Each path is a new rotation, seen through one point. The rows after it are directions, each followed by how far the rotation turns it, in deg/step (0 if it stays put).
Each turn is a multiple of 5 degrees from 10 to 175, or 0.
Each row of a path follows its step; steps can be skipped.
Path 1:
step 0: [ 16.5   1.2   6.2  18.7  -1.8   0.8  10.6  13.4  11.7   4.5   6.3   1.4
  -1.1 -14.9 -13.8   1.3   8.8  -9.2  -9.9  16.3  -5.6   1.8 -18.3  -3.9
  -2.9   9.3  11.8  -1.2   1.3  11.9  17.5  28.9 -18.2  -9.0  20.3  -2.3
  -2.4]
step 1: [ 30.0   4.7   3.3  11.4  -7.9   0.5 -10.1  12.8   5.6   6.3   3.4  -6.8
  19.2   2.5  -1.6   1.3   0.7  27.1  -8.8  -4.3  -5.7  -4.6 -14.0  -3.3
 -11.9 -18.9   4.5 -19.4   6.4   0.5   0.8  12.0 -11.8 -12.5  10.0  13.3
  15.5]
step 2: [ -0.6   3.9   1.4  -6.2   0.0  -3.4   4.6  13.0  17.9   8.2   1.7  12.6
   8.1   1.7   3.8   2.3  -6.4  17.7  15.3   4.4   1.9  -2.2 -25.9   4.6
 -11.7 -10.2  -4.8  -0.2 -14.2  10.1  -9.1  -2.4   0.9  16.6   9.8  37.8
  10.8]
step 3: [ -4.0   8.6   7.9   1.6  20.3  -2.0  20.5  18.3  17.1  -2.1  -8.6  19.2
   3.1 -18.9   5.7  -2.3  -3.5   1.8 -13.3  -8.0   0.5 -11.9 -15.9   5.1
  17.8  10.7  12.8  -9.0  -5.9  -3.0   9.0   5.5   7.8  -1.0   0.2  25.2
 -12.0]
step 4: [  7.9  -8.4  -5.8   7.1   7.3 -11.3  21.9   8.8  -7.1  -3.1  -6.7   8.1
  16.2  -6.5  12.1  -4.3  12.4  10.0   6.3 -11.2  -9.2  -3.7  -8.2  -0.2
   8.7   3.4   5.6 -38.1  19.1   7.1  -1.0 -18.9   0.9 -17.1  -7.6   3.5
   2.6]
step 5: [  6.8 -10.5  10.3  -1.6  17.7  -6.4   8.0  -2.6  14.2  -3.0  20.2   9.7
   2.6  -2.5  10.8   9.6   6.9  -5.4  27.0  12.9 -18.0  12.5 -12.3   1.4
 -11.4  12.0   6.1 -15.3  10.7  -3.0 -13.5 -11.9   0.6  11.2 -10.0   0.8
  18.5]
step 6: [ 14.2   4.1  10.3  -4.1  27.8  16.3  -1.8   1.2   5.9  -1.0   6.6  13.2
  12.6  11.1  -8.4  18.2   4.5  -5.2  -0.2  -3.9  -6.3   6.2 -18.3   3.6
  -2.0   6.1  18.6   3.4   8.3 -15.6  -1.3  10.8  30.6   4.7 -13.1  -4.9
  -6.3]
step 7: [ 18.3  -6.4 -21.2  -3.5   1.0   3.4  -7.0  -0.4 -14.2  -4.0  -9.1   3.3
  11.6   3.8 -11.5   6.3  14.4  -3.6   4.5   3.5  11.8   7.5 -16.3  -1.2
   5.8 -10.3  27.1  -8.4  -3.3  26.1  -1.1  -8.2  18.6  -0.6 -22.5   1.0
  -8.6]
step 8: [  9.7  -7.6 -11.4   6.2   4.1 -12.2 -15.3  -4.0   8.3 -11.0  12.2  -5.8
 -15.5 -15.2  -5.5   5.4  -8.9 -14.8  -6.9   1.4  -8.4  26.3   2.1  -5.4
 -18.7   9.6  24.1  -9.3  -3.4  23.0   1.7  -8.4   2.9   8.2  -6.1  16.5
  -4.5]
step 9: [  9.1  -2.6   2.7  -3.2  10.3 -14.3   1.3  -7.8 -17.7   0.3  -0.3   0.5
  -2.0   4.6  -9.8  20.1  -9.9  -7.8 -13.0 -18.5 -20.9   4.1  -8.8  -3.2
 -35.2   4.3  11.9   2.9  -1.7  -6.4  14.3   2.5   9.7 -16.8  14.3  12.9
  -7.3]
step 10: [ 16.5 -25.6   9.2  -1.7  -6.5 -10.5  -1.3 -11.5 -20.5  -6.4 -25.8   2.8
   6.9  -4.0 -12.5  20.1 -10.8   2.7   4.7  14.3  -9.3 -11.2 -17.3  12.7
  -1.8  -7.8   8.9   3.9 -19.5   1.7  -4.1  -5.9  -2.8  -7.2   5.7   5.5
   2.5]
Speeds:
[-5.0 -4.7 -1.2 -5.2 -1.2 -7.6  1.7 -1.1  1.9  0.9  0.8  2.8  1.5 -9.0
  3.1 -0.5  0.3  1.2 -3.0 -3.7  2.4 -1.1  3.5 -3.5 -4.8 -5.6  1.2  3.0
  1.3 -0.1 -3.4  1.2  1.7 -2.8 -3.2  5.2 -6.9]	65
[ 0.3 -1.3  0.9  2.1  2.0  0.3 -3.6  0.2 -0.7  3.7  3.5 -1.5  7.4 -2.1
 -3.5 -2.5 -0.5  4.5  5.9  6.6 -3.8  1.6 -1.5  3.4  0.3 -2.6  2.3  3.1
  1.9 -3.6 -7.9  7.0 -1.6 -2.6  0.6 -6.3 -4.2]	70
[ 4.4 -2.3  5.1  2.1  2.6  1.4 -4.9 -1.1  7.6 -2.3  1.1 -2.8 -3.6 -7.5
  1.9  1.0 -3.5 -0.6 -7.2  1.2 -0.6 -0.7  4.9  2.4  5.0  2.6  5.4 -1.0
 -1.9 -6.3 -0.2  2.8 -2.0  3.9 -2.9  0.8  2.0]	140
[ 3.3 -2.2 -3.0  4.3 -5.5 -1.5 -0.7 -4.7 -3.6  0.6  1.0  3.1 -0.4 -3.6
 -1.1  1.6 -8.0  5.4  4.0 -4.2  7.8  2.5 -3.1 -5.6  2.5  2.4 -0.9 -3.2
  1.3 -0.5 -5.7 -1.7 -2.2  3.9 -2.4 -1.9  3.9]	120
[ 5.5  0.0 -2.5  2.9 -5.0 -3.5 -3.7  4.5 -2.6 -8.9 -3.6 -1.2  1.0  0.6
  2.7  2.2  4.7  1.1  0.3 -0.6 -1.9 -2.9  2.5  3.1  4.7 -8.0 -0.5  0.4
  0.3  1.3 -4.7 -2.1 -0.3 -6.1 -4.6  0.1  4.9]	120
[-3.0  4.4 -1.9 -1.0  0.9 -6.2 -4.5  3.0 -6.2 -1.0  0.9 -2.3  2.2 -2.8
  2.7 -2.5 -7.5  1.2  6.0 -2.8 -1.4 -1.1  1.8  5.1  1.9  1.9  3.5 -3.3
 -7.7 -2.4  4.5 -0.6  1.5 -1.2  5.3  4.7 -0.5]	55
Path 2:
step 0: [ -9.0   0.1   2.9   2.4   4.5  -1.8  11.1   1.2   9.6  -4.2   1.6  -5.5
   2.6  -9.0  -1.5  11.5 -17.6   6.4   1.8 -15.7 -11.1  11.5  -4.8  16.4
  25.1 -24.8  10.9  -8.5  11.9  21.1   4.9  15.0  -2.5 -10.6  -3.1 -12.7
   2.6]
step 1: [-12.0 -12.4   2.4 -15.3  12.7  -7.8  19.9  -3.8  15.4   8.9  -2.3   9.3
   3.1  14.6   8.2  -0.2   6.1  -1.0  18.1 -12.4  -7.0  10.8  19.4   0.0
 -11.0   5.6  -7.9  -0.1  -5.3 -12.3 -11.1  -9.0  11.7  24.8  -2.8   9.8
  -5.7]
step 2: [ 21.7  10.7   9.1   0.1  -0.5 -10.3  10.3 -11.2  -7.4   1.4  11.2  -5.2
  -6.4  -6.8 -13.4 -20.7  -6.5 -11.0   7.5  18.5   1.8  21.5   5.9 -11.9
  -9.0 -12.8   9.3   0.0  17.8 -12.2   5.8   8.2   0.7 -17.4  -9.0  -2.3
   3.9]
step 3: [ -3.0   1.7   0.7  -0.5  13.3  -9.2  12.0   6.9 -15.8   9.9   1.7  17.9
 -10.4   0.6 -11.7  10.7  11.9  24.6   0.6  -4.8   8.8  -7.3 -22.6 -12.4
  13.3  15.2  -5.3  16.1   9.0   6.3  -7.5   7.4   4.3  10.1   8.0  10.7
   8.8]
step 4: [  2.6  -5.3   1.4   5.0 -15.3  -4.2  -9.9  -7.6  -5.4   1.3 -18.5   7.0
 -29.8  -2.1   9.3   6.3 -22.3 -25.7   1.6  -5.7   9.2  -8.6   1.1   9.9
 -10.8   3.1   1.3  -4.4  -1.4  -1.4  -4.8  19.4  -9.5   1.2 -13.4   9.5
  -9.9]
step 5: [ 14.7   3.2  24.2  -2.1 -11.8   2.1  17.8   6.5  -4.6   2.4  -5.2  -4.5
  22.9   5.3  -1.3   0.4   9.9  18.7 -16.2   4.5  -3.0 -21.0  10.0   9.0
   0.7  13.1  -6.6  -7.0  -9.5 -14.1  11.0   9.2  -6.4   3.3  -8.4  -8.2
  11.5]
step 6: [ -9.9   7.0  -5.8 -14.7   6.2   2.5   2.0 -16.9 -17.4   2.4   8.0   1.7
   7.0   7.8  -2.9  24.7  -8.6 -13.8  -8.7 -13.7  -5.4   3.6 -12.3  10.5
  -4.2 -21.3  11.4 -23.9   3.9  15.0   2.1  -5.1  -4.9  -4.6   9.8  -5.6
  12.1]
step 7: [  2.1   0.5 -11.3  -4.9  22.1  -1.6  -3.1   4.5  20.3   7.0 -11.9 -12.8
   1.9  18.1 -16.0  -1.8  -6.4   7.7   5.7  -6.1  -4.7  11.7  25.4   6.7
  -0.2   4.7 -21.0   8.5   2.3   6.3  -3.5  11.2  -4.9  20.8  -8.2  -8.1
  -0.7]
step 8: [  7.2   4.2  15.5   4.2   2.4 -22.9  18.1  16.4  13.4   8.1  16.3   0.6
 -15.0 -11.1  -7.3  -8.4   5.3 -17.0   2.6   6.5  -9.2  -1.2   3.8 -10.1
 -11.3 -18.8   6.2 -14.6  -0.7   5.0  -4.0 -16.3   0.8 -10.3  -6.3   8.5
  11.6]
step 9: [  0.4  19.5   3.0  -9.7  16.5   4.4  -1.1 -11.9   1.3  -6.3  13.0  20.9
  -1.9 -13.8  -5.6  -8.3  -1.1  10.5  23.0 -11.0  27.7  -6.9  -5.4  -4.8
  16.6  13.6   1.8   3.0   9.2  -5.7   3.7   5.0   4.1  11.7  -1.5  -5.9
   7.4]
step 10: [ -8.2 -18.0 -13.8  -0.8 -11.2   4.2  20.3  10.2  -6.4   4.3 -25.7   0.8
 -17.1  -6.7   4.9  -4.6   2.3 -13.4  -4.4   1.4  10.9  -6.0   7.3  -1.2
 -14.8   0.9  12.9   1.9  17.6   9.4  -4.3  23.7  10.5  -4.0   5.1   4.5
   4.6]
Speeds:
[-3.5 -1.3  0.7  1.3 -8.5  0.6 -0.8  3.1 -2.8 -1.3 -5.1  3.7 -3.7 -8.8
  3.5 -4.0 -0.7  1.5  1.0 -4.1  4.8 -7.5 -0.1 -0.2  2.8  2.0 -0.1 -3.6
 -2.1 -0.1  4.0  2.6 -4.8  1.7  3.5 -3.8  2.4]	65
[-2.4 -0.6  0.4 -0.9  2.2 -0.6 -6.6 -3.4  1.2 -0.1  0.5  6.3  1.6 -1.0
  0.1  8.1  4.8 -6.7  3.9 -3.9 -4.0 -1.7 -3.3 -5.5  4.4 -4.3  2.4  0.7
 -3.3 -6.4 -0.7  1.4  0.1  6.0  0.7  0.7  2.7]	135
[ -2.8   4.4  -4.8  -1.2  -0.4  -3.8   1.3  -2.9   1.7   3.7   6.9   1.3
  -2.3  -0.1   3.1   4.0  -1.4  -4.4   0.5  -3.4  -1.4  -2.4   1.9  -3.2
  -3.8   3.4  -3.8  -1.2   0.1  -2.3   4.9   2.3  -2.5 -10.3   3.5  -2.0
  -6.6]	160
[ 3.8 -1.3 -1.6 -2.0 -5.0 -3.5  0.1  0.9  1.8 -2.5 -0.2 -2.6 -1.7 -5.3
 -8.3  5.3 -1.0 -2.8  2.9  3.5  3.2  2.1 -4.7  5.7 -1.3 -5.0  5.0 -3.1
 -0.9 -1.1 -3.2  1.4  0.7 -1.3  1.1 -6.8 -7.1]	175
[ 7.0 -0.3  3.8  3.2 -4.1 -4.0  1.0  1.3  1.3 -2.4  2.6  3.6 -0.1  6.8
  3.7 -4.3  7.1 -3.7  3.7  7.9 -2.4  0.5  4.7  0.4 -0.8  1.1  1.2 -4.4
 -3.5 -2.3  0.4 -1.1 -6.8  0.4  0.5 -2.3  0.7]	115
Path 3:
step 0: [ -8.4  -0.4   4.7   9.7  10.7   2.2  -0.4   7.4  14.1  15.5  -4.2   5.5
   5.5   6.4  15.9   5.7 -20.1   7.6  -0.3  16.0   8.6  -7.0   1.1   3.1
  -9.2  -5.6  -5.4   1.2  15.7  -6.9  -1.8 -12.8 -25.8 -11.3  -4.2  -0.4
   8.8]
step 1: [ 12.5   0.3  -1.2  -7.0  -3.7  15.6 -26.7   5.6   5.1  -1.3   1.5   0.3
  -8.4 -15.2  14.4  -4.4  -3.7   0.7   7.3  -6.1   8.8  -9.2   8.0   5.3
   0.4   1.5  -6.9  10.1  18.7  -3.7  13.8  -2.8 -17.2  -9.8   7.4   8.8
  13.7]
step 2: [ 11.9 -10.3 -11.7  -2.8  -8.0   4.5 -10.8   3.8  -8.0  -0.9   4.5  -5.6
   1.9   3.9  24.2  13.7   8.4  -5.2   6.1  -7.6   0.1   8.9  12.9 -18.2
  -4.8  -7.4  14.1   4.0  -2.3   3.6   7.4 -12.3  -2.5  13.6   2.6  15.7
  15.7]
step 3: [ 11.1 -11.2 -11.5   5.9   9.3 -11.8  15.8  -4.4 -10.2  11.8   3.9  -4.5
  12.7  -2.4   0.8  12.8   0.9  -6.4   0.0   1.3  -0.1   6.2  14.6 -12.3
 -15.0   0.5  -6.3  -2.3  -8.4   1.9   0.0 -13.9 -14.7 -18.7 -12.6  14.5
   8.9]
step 4: [ 27.1  -0.6   7.8  -0.5 -15.4  10.1   8.9  -5.7   4.5   2.6  10.3   2.8
  -9.1  -2.1 -11.2  -1.5  -0.6 -10.5   1.4   3.7  -0.4  -3.1  14.1   5.2
 -12.7   4.2  -3.5   1.0   7.9 -11.6  -8.9 -12.4 -14.1 -21.4  -2.7   8.7
  -9.7]
step 5: [ 10.4  -3.6   5.5  -6.7 -17.7   3.7  -0.3 -11.2   1.0   4.8   9.3  -4.3
 -19.1  11.1  13.9  -1.1   5.7   4.9  -1.6  18.1   8.8 -10.1   6.4   0.9
 -17.0  -4.5  13.3 -17.3   2.9  -9.2  -1.4 -11.0 -11.9  11.8   8.4  -6.4
   4.1]
step 6: [ -6.3 -10.8  -8.8 -10.4  -7.3 -21.0  -1.5 -10.7  -4.6   1.1   0.2  -8.5
   5.6  -0.1  13.5  -5.8   1.4  -3.1  -6.1  -2.3  13.7  -7.9  -3.4   2.8
  -8.8  17.9 -11.7 -12.5   0.9  -7.6  19.8  -5.8 -23.9   6.7  -3.4  -0.6
   9.8]
step 7: [ -5.2  -1.5  -8.7  -8.3 -14.0   4.9  11.0   5.0  15.3  -7.6  -0.1   3.1
  12.0  11.4  12.8  -1.5  -0.9  -8.5  -3.9 -11.9   2.9  11.1  15.1   1.1
   0.9  16.6 -10.7  10.9  15.5 -17.8  14.2 -12.6  -5.9  -1.0  -6.4   9.9
  -6.5]
step 8: [  1.7   2.6  -9.6   5.9   0.4  14.7  12.8   4.2  11.4  20.1  10.2  10.8
   0.7  14.9  22.9  10.0 -11.8  15.7   8.7  11.3   5.1   3.2  12.6  -0.7
  -4.6   2.8  12.9   3.9  10.8  -4.5   8.6   0.5  -4.0  -7.7  -7.9  -1.0
   1.3]
step 9: [ 11.0  -2.5  -5.2  12.7  -3.2  -2.2 -19.3   0.1   0.4   8.0   4.2   9.2
   7.2 -12.2  18.3   5.9 -15.7  -2.6  11.5   5.0  12.7 -15.9  -7.9  -0.8
   1.5   4.9   6.4  -2.1  10.6   0.9  -3.2  -1.8 -26.2 -15.2   0.6   4.8
   5.2]
step 10: [  1.5  -6.9  -4.1   1.1  -0.1   9.5 -21.6   4.8   1.9 -19.7  -3.4  -2.4
  -1.8  -5.3  17.1   2.1   9.6 -20.7  -3.9  -3.2   0.9  -8.2  16.2  -9.4
  -7.7  -6.7   3.8   4.7   9.2  -8.9  -1.0 -16.3 -10.5  -5.7   9.5  12.2
  13.4]
Speeds:
[ 0.8  2.4 -4.0  4.4  5.2 -2.4 -2.3 -6.8 -3.0 -2.0 -4.8  0.9 -4.0 -1.5
 -1.1 -0.8 -5.1 -2.4 -2.8 -0.7 -1.1  9.1  2.4 -1.4 -2.8  6.5  1.7 -1.5
  4.1 -2.2  2.1  0.6  2.0  6.9  0.4  5.5  0.4]	85
[ 1.0  4.1 -3.7 -5.2 -1.0  8.8 -2.7  2.0  6.4  3.9 -0.1 -0.5 -9.6 -0.1
  0.7  0.7  4.2 -3.6 -1.1 -1.0 -5.3  2.6  3.1 -2.1  3.3  1.8  3.3 -0.5
 -5.1 -3.8  3.0 -0.2  2.2 -0.5  1.7 -2.3 -2.9]	120
[ 1.6 -0.9 -0.1  1.9 -4.7 -4.2  2.7  0.0 -2.6 -4.3 -3.9 -4.3 -2.3  1.5
  3.4 -0.5 -0.5  7.3 -0.6  2.2  1.6 -4.7  2.5  2.3  1.2  6.4 -0.9 -1.5
 -5.8 -9.4  0.5  1.0  2.8  0.2 -3.1 -1.2 -8.0]	40
[  2.5   1.5  -2.1  -1.1   4.5   1.3  -0.3  -0.4   7.2  -4.3   5.4 -10.1
  -2.0  -4.5   2.0  -6.8  -6.0   0.6   3.8   2.7   1.2  -5.1  -1.0   0.4
   0.7   1.2   2.2  -2.4   0.5   5.2  -3.0  -3.3   0.2   4.0   0.1   1.3
  -1.0]	85
[ 5.9 -4.3  0.5 -2.1  3.5 -0.4 -7.4  2.2 -9.5  0.2 -2.2 -0.6 -0.8 -1.2
  1.6 -2.7 -2.4 -2.9 -0.2  1.8  0.0  1.1  7.7 -3.5 -1.0 -3.8  1.6  2.7
 -3.9  4.9 -3.5 -3.1  3.2 -4.7 -3.6 -2.3 -3.7]	45
[ 2.4  4.5  0.5  2.0 -2.3  1.2  0.3  5.1  0.1 -7.3  2.0 -2.4 -2.3  2.9
  0.0  1.4  3.5 -2.3 -1.4  0.5  2.3  0.9  3.6  7.4 -8.3  4.4 -0.8  8.1
  2.9  4.5  0.7  3.1  4.1 -2.3  4.8 -1.7  1.2]	120
[ 0.6  1.1  0.5 -2.0 -4.6  4.4  0.9 -4.4 -1.0  1.0  2.0  3.8 -1.4  0.8
  3.5 -7.2  1.8  6.7  1.6 -4.6  0.7 -1.0  1.6  0.6 -5.5 -6.4  5.8 -0.3
  1.6  1.5  0.3  7.0  4.8  2.1 -5.1  6.0 -0.2]	115
[ 2.3  3.7 -3.9 -2.4  3.2 -7.9  5.5  0.4  4.1  0.6  4.0  8.1 -0.6  1.9
 -3.5  5.0 -2.2  0.4  6.4 -0.6  0.4  1.4  2.0  3.6  1.4  1.0  5.7  1.6
 -1.3  1.1 -2.1 -4.6  3.7 -3.9 -4.5  2.4 -3.0]	80
